(in the rows, 128 means zero)
Rows swapped in pairs by one turn or mirror: which row each one swaps with:
The rows were stretched afterwards, more along some directions than others.
Git: [124 136 154 114 126  93 119 135 144 125 158 123 143 135 104 117 112 135
 147 149 128 112]
rup: [106 133 150 131 132 138 132 138 153 149 147 166 125 122  97 114 121 125
 148 148 141 138]
nug: [111 115 122 136 115 128 121 143 144 127 121 112 134 144 110 109 140 141
  91 177 161 169]
Gil: [111 109 156 157 112 132 146 152 153 156 138 108 122 141 136  97 130 147
  87 152 166 171]
lome: [125 133 147 128 122 103 125 154 138 133 162 118 141 114 117 118 123 134
 127 140 143 133]
tulun: [102 107 137 161 144 122 141 140 123 144 133 118 127 140 113 132 154 121
  97 147 157 151]
rera: [124 118 152 157 131 117 120 154 137 134 140 132 142 141 146 133 125 142
 100 161 185 151]
Moga: [132 116 159 160 101 146 143 121 152 152 138 151 118 121 118 106 128 145
 133 128 149 128]
runeg: [109 149 139 128 133 117 115 149 148 124 135 146 124 128 129 123 122 120
 128 130 130 127]
Rozok: [120 134 146 131 141 115 116 167 152 128 139 136 143 140 141 146 124 106
  98 147 167 136]
Vef: [101 114 160 141 129 140 144 112 133 136 142 141 157 132 126 112 139 104
 106 142 183 134]
Zok: [140 106 171 135 128 128 140 125 115 133 152 127 129 145 115 115 129 148
 132 140 162 129]
Mog: [121 107 165 143 112 162 133 128 165 147 133 170 110 131 111 111 124 132
 129 136 153 135]
vop: [129 140 140 132 120 119 127 143 159 140 135 135 132 122 128 124 129 157
 146 152 124 125]
sipev: [121 147 134 119 145 101 117 150 132 123 152 124 127 143  97 124 126 150
 138 158 118 114]
nol: [101 116 147 146 113 136 143 115 145 149 147 122 136 139 100 107 137 149
 111 175 149 163]
pogul: [112 100 155 137 126 124 148 130 140 126 150 121 138 150 145 116 129 130
  87 142 165 161]
saro: [127 101 156 144 110 144 124 149 141 143 147 127 128 127 128 111 127 142
  91 143 168 162]
fusin: [104 116 161 157 116 150 151  98 145 151 155 143 135 130 112  89 138 124
 111 139 154 137]
Nagu: [120 135 139 131 126 131 139 154 145 150 138 127 131 116 121  89 140 126
 100 137 148 157]
Nes: [106 146 147 147 145 125 116 176 157 147 145 126 139 128 128 104 145 121
 107 139 154 147]
mari: [114 125 165 150 105 141 131 150 160 154 137 125 119 141 134 107 132 147
  96 152 158 161]
suve: [120 111 133 140 124 128 123 121 147 141 144 139 151 132 105 119 136 149
 125 170 156 164]
remas: [119  93 144 159 120 142 142 138 150 146 138 150 119 133 143 126 132 154
 116 142 164 176]
Vulo: [ 89 128 142 137 137 138 136 149 170 143 139 129 136 141 119 110 152 114
  82 149 155 155]
Sus: [125 140 134 123 129  91 110 162 167 123 144 139 130 132 102 114 113 143
 154 162 121 146]
kemo: [104 111 141 139 141 123 148 151 126 135 135 121 138 133 132 124 138  98
  96 133 174 144]
natig: [128 100 160 158  88 127 146 131 152 147 146 140 124 126 124 104 116 156
 129 131 161 129]
ribo: [115 142 130 123 157  98 108 183 126 122 117 109 143 156 115 136 155 119
  85 162 169 156]
fali: [112 127 131 142 151 108 113 182 119 119 135 118 134 160 119 152 156 146
 104 172 159 151]
Faro: [117 118 142 145 117 135 120 152 154 146 128 101 133 142 129 114 143 142
  86 168 164 173]
Barom: [102 134 149 142 128 122 124 175 148 142 146 119 138 131 130 111 134 125
 110 144 165 136]
sil: [134 108 149 159 132 131 116 147 137 129 143 125 125 126 148 140 132 148
 152 139 146 148]
Kes: [117 124 133 133 134 125 130 149 153 124 133 154 128 128 145 149 124 116
 120 127 147 139]
dat: [ 94 107 148 154 119 151 140 111 146 150 146 140 144 125 129  98 141 126
  93 142 169 173]
Rezen: [105 126 144 121 137 136 110 168 133 128 113 138 128 142 121 137 136 104
  90 152 166 166]
biv: [119 128 147 128 120 122 129 164 178 147 139 151 126 124 108  97 123 107
 120 142 150 161]
demu: [125 105 158 157 115 122 125 155 124 133 127 115 124 139 157 131 127 154
 105 130 169 147]
kaba: [105 121 133 141 141 118 147 148 151 154 135 135 131 137 102  95 144 137
  96 160 149 145]
Rapu: [105 111 136 131 147 108 131 125 116 130 152 106 139 139 119 114 131 128
  96 152 152 155]
biba: [ 93  95 162 159 139 160 141 137 129 156 146 141 130 138 138 118 141 130
  75 139 184 172]
vazeg: [129 132 142 127 112 109 126 168 170 143 125 137 121 121 117 116 113 119
 135 140 139 148]
gurat: [128 148 154 140 137 106 120 162 148 144 128 138 136 137 145 120 127 134
 106 139 156 137]
befe: [ 96 127 151 137 154 124 139 155 136 149 145 145 125 138 121 134 137 116
 112 138 153 146]
tele: [107 113 154 139 134 133 135 124 142 138 163 118 148 138 105 104 139 132
 123 166 148 159]
kamu: [125 130 118 123 132 105 105 136 133 111 117 123 137 132 137 153 122 127
 127 156 143 151]
motiz: [104 119 139 153 118 116 140 135 163 145 152 134 134 137 124 107 132 166
 112 155 144 162]
vubok: [113 136 143 133 124 108 116 162 132 115 131 112 127 140 129 110 136 146
 100 138 146 127]
migus: [116 157 132 132 124 119  90 169 165 126 128 134 132 120 122 110 137 129
 131 142 127 149]
kugak: [129  92 174 149 133 132 140 126 116 139 174 145 141 140 110 129 134 152
 148 151 165 138]
Vugu: [120 112 159 148 112 136 125 151 137 143 122 135 136 132 129 135 135 134
 106 142 174 140]
bugiz: [115 111 150 144 137 121 147 161 137 130 150 116 132 142 135 109 134 129
  97 136 166 132]
Kemaz: [125 132 130 133 123 109 108 155 148 119 120 131 121 147  99 134 132 147
 128 170 129 146]
Kasak: [139 127 144 120 122 105 123 155 160 134 135 133 117 130 101 112 113 120
 137 142 131 128]

migus swaps with fusin
sil swaps with tulun
lome swaps with rera
kaba swaps with vop
saro swaps with Rozok

